One turn or mirror swaps these rows in pairs. Which row does each one swap with?
j_848: [  0.8 -32.8  19.6  14.0 -11.3   3.3  -9.1  -7.4  12.3  29.4  10.8 -15.5
   5.6 -15.4  13.7 -16.6 -14.3  18.4  -4.1 -10.0]
j_649: [ -3.6  -3.6   5.3   9.5 -18.9  11.7  41.9  -0.6   0.8  10.8   5.8 -29.5
  -5.5 -13.4   0.1  -9.9  -9.8 -11.8   4.5  17.8]
j_381: [ -3.6 -15.2  21.0  23.6 -29.0  20.8  26.9  22.1  25.5  18.3 -13.4 -13.7
  -8.0  -9.7  17.6 -10.5  -7.4  16.1  12.9  10.3]
j_156: [ -4.4  -1.2  14.0  16.1 -31.2  17.5   8.0  28.4  22.9  28.2  13.1 -28.7
  -7.9   8.0  10.1  11.6   3.2  16.2   6.2   3.7]
j_159: [  1.2  19.7  10.8  -4.2 -31.5  15.8   5.2 -12.0   0.3  27.5   8.0  -6.4
 -22.0 -22.1  -1.8 -13.6  15.0   6.6 -18.4  -9.3]
j_676: [ 10.1   5.5  -3.6  14.0 -13.6  -6.3  10.1 -13.2  16.0   2.5   4.0  -2.8
 -25.5 -33.0 -10.8  -2.5  -3.0   5.1  -4.4 -12.9]
j_737: [  3.2   3.7  20.7  11.7  -9.0   0.6  20.3 -38.9  16.8  22.1  15.0 -10.2
 -16.7 -11.8   6.6 -20.7  -2.7   3.6  -1.6  15.8]
j_512: [ -4.5  25.8  14.9  10.0 -18.2  -6.7   3.9 -10.8  23.0  16.5   8.5 -19.9
  -6.4 -13.8   4.8 -42.2 -10.6   7.9   3.5   2.8]
j_550: [ 12.3  -3.4   8.2  10.2 -14.8   1.1  27.2  -7.0  -1.0  18.1  -7.2  -7.1
  -5.7 -15.4   5.8 -17.0  -0.1   3.3  -1.9 -33.4]
j_894: [ -3.0   4.5  10.0  21.3 -32.8   0.6  29.4   3.0  17.7  35.8  26.3 -20.1
  -9.5  -4.1  16.5  -6.8  -9.0 -13.0  -3.7 -10.6]
j_863: [ -0.3  24.3  21.4   9.3 -25.8   0.3 -10.7 -22.1  12.6  27.5 -14.4 -21.7
   3.3 -13.3   0.1  -4.4  -5.4   3.4   7.9  13.4]
j_105: [  9.4  19.6  12.2  15.1 -15.1   3.6   9.0  11.1  -4.4  22.9  15.4  -9.2
  -4.8 -13.0  -1.2  10.3  -5.8   9.8   2.4 -31.0]
j_570: [ -8.9  26.6   6.7   9.5 -18.0   0.0  33.4  29.2  17.1  26.2  -3.9 -12.7
  -3.1 -15.3   2.4  -8.3  -4.9   5.2  -6.6  15.5]
j_126: [ -2.2   1.8   9.4  21.4 -13.0  -4.4 -12.0  -0.1  13.0   6.0   6.0 -23.0
 -19.1 -11.9  -1.1  10.7 -19.7  -9.8  20.1  18.2]
j_452: [  8.9 -11.5  18.7 -12.7  -0.9  22.6  15.7   4.8   5.4  12.9  -6.0   0.1
  -4.7 -27.5  15.7  -3.5   2.2  29.7  -5.2  -0.5]
j_783: [ 12.9 -11.0  28.9  13.8 -19.1   3.9   0.9   5.8   9.1  25.4  24.6  -3.3
   0.4 -16.3  22.3 -35.2 -13.0  24.4  -1.1   0.6]
j_110: [  2.5  -3.0  13.0  16.5 -14.2   3.8  11.0 -12.1 -10.1  30.0 -29.3 -23.8
 -19.8 -11.6   8.7   8.9  -0.7   9.1   0.6  17.1]
j_763: [  1.5  -2.6   5.3   8.1 -21.2  -3.0  12.2 -42.0   7.7  24.7  16.9 -19.0
  -9.4 -14.7   7.9 -19.3  -5.2   5.3   3.1   9.9]
j_60: [ 13.8  11.0   8.1  20.9 -56.3  10.4  19.6  -8.7   8.9  23.1  -4.1 -18.0
  -7.5 -11.3  15.3 -10.1 -15.6  -1.0  -5.0  -2.6]
j_62: [  5.3  -7.2  25.8  -8.4 -21.4  10.2  15.7  -1.3  -4.3  37.9   4.0   9.8
   2.4   2.6  18.7   8.0   2.7   1.8 -10.2  -5.0]
j_254: [  7.1  -6.6 -12.1  14.1 -12.9   8.6 -12.8   9.2  17.0  31.3   3.6  -3.4
   1.6  -8.2  14.5  -8.5 -31.0   5.2 -20.7  13.5]
j_247: [ 12.3   0.1  -0.9  14.5 -23.6   3.8  -3.0  -6.5  18.1  25.1  46.7  -2.7
  -6.0 -16.4   4.8 -14.5  -9.8   3.3   2.9  -1.9]
j_206: [ 21.5  -9.3  11.9  -5.9  -8.8  13.0  -1.6  -7.7  10.0  33.1  -0.5  14.5
  -9.8  -2.5   4.3 -14.5  -6.7 -11.4 -12.3  -2.7]
j_608: [  3.6  -3.3  10.5   2.5 -23.5  12.6  -6.7  25.8   5.8  27.1 -29.2 -11.0
 -13.2 -16.8  17.7 -11.4 -16.1  10.1  -0.8 -12.9]
j_302: [ -0.1 -11.3  -8.2 -12.3 -13.5  12.2 -19.3  16.0   4.8  20.2   2.1  -5.6
  -9.2  -2.4   0.9  -5.7  -2.9  15.0   0.1  25.1]
j_961: [ -7.6 -11.5  19.4  15.2  -7.1   6.3 -10.2  -2.9  11.6  17.6   2.9   5.0
 -15.7   0.8  37.9  -7.7 -27.1   5.2  -1.3  11.0]
j_346: [  0.2  23.1  -9.2  19.0  -2.7  -1.6  -4.9 -14.0  -9.9  12.5  13.7 -21.7
 -17.8 -18.6  10.7  -4.1   1.6   6.9  -9.9  13.2]
j_772: [ 12.7 -16.9  17.6 -21.6  -4.5   5.0  11.3  15.5  13.7  20.4  -1.6  -3.3
  -3.0  -5.1  14.4  -7.2   5.6   4.5  -2.6 -14.4]
j_29: [ -8.5 -29.6  16.7   8.7 -26.4  25.0  -3.0   6.2  27.5  23.0   3.9  -8.8
 -26.9 -13.7  -3.0  -3.2  -4.6   2.8  12.5  17.0]
j_232: [  7.8  22.2  12.5  15.9 -18.7   4.2  16.6   8.2  34.1  14.6 -17.3  -7.4
 -17.6 -14.5   3.2  -8.1  -6.0  -5.2   4.4  32.5]
j_587: [-15.4  10.0   9.8  12.4   0.0  -0.9 -15.2   6.2  18.2  20.3   0.4 -17.1
 -26.9 -12.9  16.8   8.9   2.6   9.6  24.1  10.9]
j_403: [ 23.4 -11.5   3.5  13.1 -25.9   8.5  11.3  10.4   4.9  34.4   5.8 -10.0
   1.6 -27.2  -7.0 -24.7 -16.5  21.7 -16.2  14.6]
j_168: [  5.0  29.2  -3.1  12.1 -26.1  12.2   7.0 -19.5  -3.4  13.9  11.4  -3.4
 -11.6 -17.7  -8.7   5.0 -12.5   6.8   4.8  19.8]
j_125: [ -8.5  -6.9  12.4  14.0 -30.5   7.2   0.0  33.9   2.3  11.0   1.0  -3.7
 -21.0 -17.3  10.4   6.1  -9.8  -5.3  -9.8  23.2]
j_219: [  1.7   6.6   8.8   9.1 -22.0   4.9  32.1 -13.8  -1.9  13.5   1.4  -4.3
 -19.7 -13.0  10.5  13.7  15.6  25.2   0.7  -0.1]
j_555: [ 17.7  26.8  -1.1  15.0 -11.1  -1.7  12.1  21.6  -3.0  18.8 -11.0 -19.7
  -7.7 -12.9  14.1  15.3  -7.8   2.4   1.9  -2.6]
j_679: [-14.2   6.8  10.9  38.2 -10.1  -3.8  14.9 -12.2  21.4  17.9  -4.7 -34.0
  -8.4 -26.9   9.9  -7.5 -15.8  15.1   4.3   6.3]
j_721: [ -4.1   6.1  30.4   2.8  -8.7  -2.1   1.2  27.4  20.4  30.0  -4.7  -4.9
 -11.4 -22.0  25.2   3.2   0.8  19.0   6.2 -14.3]
j_978: [ -4.0 -17.3  18.3   8.0  13.5  -5.0   0.3  13.4  18.5  17.4  -0.3  -1.4
 -15.7 -18.8   9.7 -20.4 -17.6  11.1   1.1  23.5]
j_487: [  0.9  19.1  16.2  16.6 -21.1  17.8  46.0   4.0  23.7  18.0   4.7 -13.6
 -11.7 -18.0   7.2   0.5 -15.0  -5.9   6.8  10.4]
j_230: [ -9.8  25.9  -0.9   4.4 -11.7   9.6  13.0  37.4  22.8  25.4  15.5 -16.9
 -14.9 -15.4   0.3  -2.1  -3.0   7.7   0.5   1.4]
j_718: [-13.3  11.3  13.5  27.9  -2.5  -6.2  13.7  -5.6   0.6  20.1  -5.5 -28.9
 -26.8  -4.8  28.8 -15.2  -5.9   5.3   9.1   6.5]
j_507: [ 14.0   1.0  -1.8   0.0 -12.9  19.6 -17.4 -12.2  29.0  26.1  24.0 -10.3
 -15.8 -15.9   0.2 -10.9  -6.7  23.7  -4.5  -3.7]
j_461: [ 20.1   0.8  15.8  -0.8 -37.2  30.2   4.7  13.9   7.5  45.2  12.9 -17.6
   3.9   0.1   9.0  -4.5  -1.5   9.6   2.3   3.1]
j_301: [  7.0   3.3  25.0  -2.0 -28.9   7.1   4.9  -0.3   3.1  22.8  23.9  -0.8
  -6.2   1.5  15.6  23.1   6.5  -2.1   1.5  -8.1]
j_379: [ -0.9  -8.5  20.4   9.1 -18.5  19.3 -22.4   7.9  -0.3  23.1  23.8 -13.0
  -2.3 -16.4   8.0 -12.7  -3.8  15.4   3.4  31.8]
j_295: [ -8.9 -12.9  10.1  10.1   4.4   2.1  -7.6  14.4  15.4  19.0  -3.4  -6.5
 -12.5 -30.5  14.5 -13.8 -24.3  21.6   9.0  24.0]
j_348: [ -8.3 -18.9   7.8   2.9 -18.0  13.7  20.0  34.0  -3.2  24.9  12.3  -6.9
  -6.8 -14.2 -11.9 -15.8  -6.9  11.7   9.5   7.1]

j_507 swaps with j_126
j_783 swaps with j_718
j_679 swaps with j_848
j_247 swaps with j_587
j_125 swaps with j_159
j_346 swaps with j_379
j_550 swaps with j_381
j_721 swaps with j_894
j_608 swaps with j_60
j_487 swaps with j_772
j_649 swaps with j_452

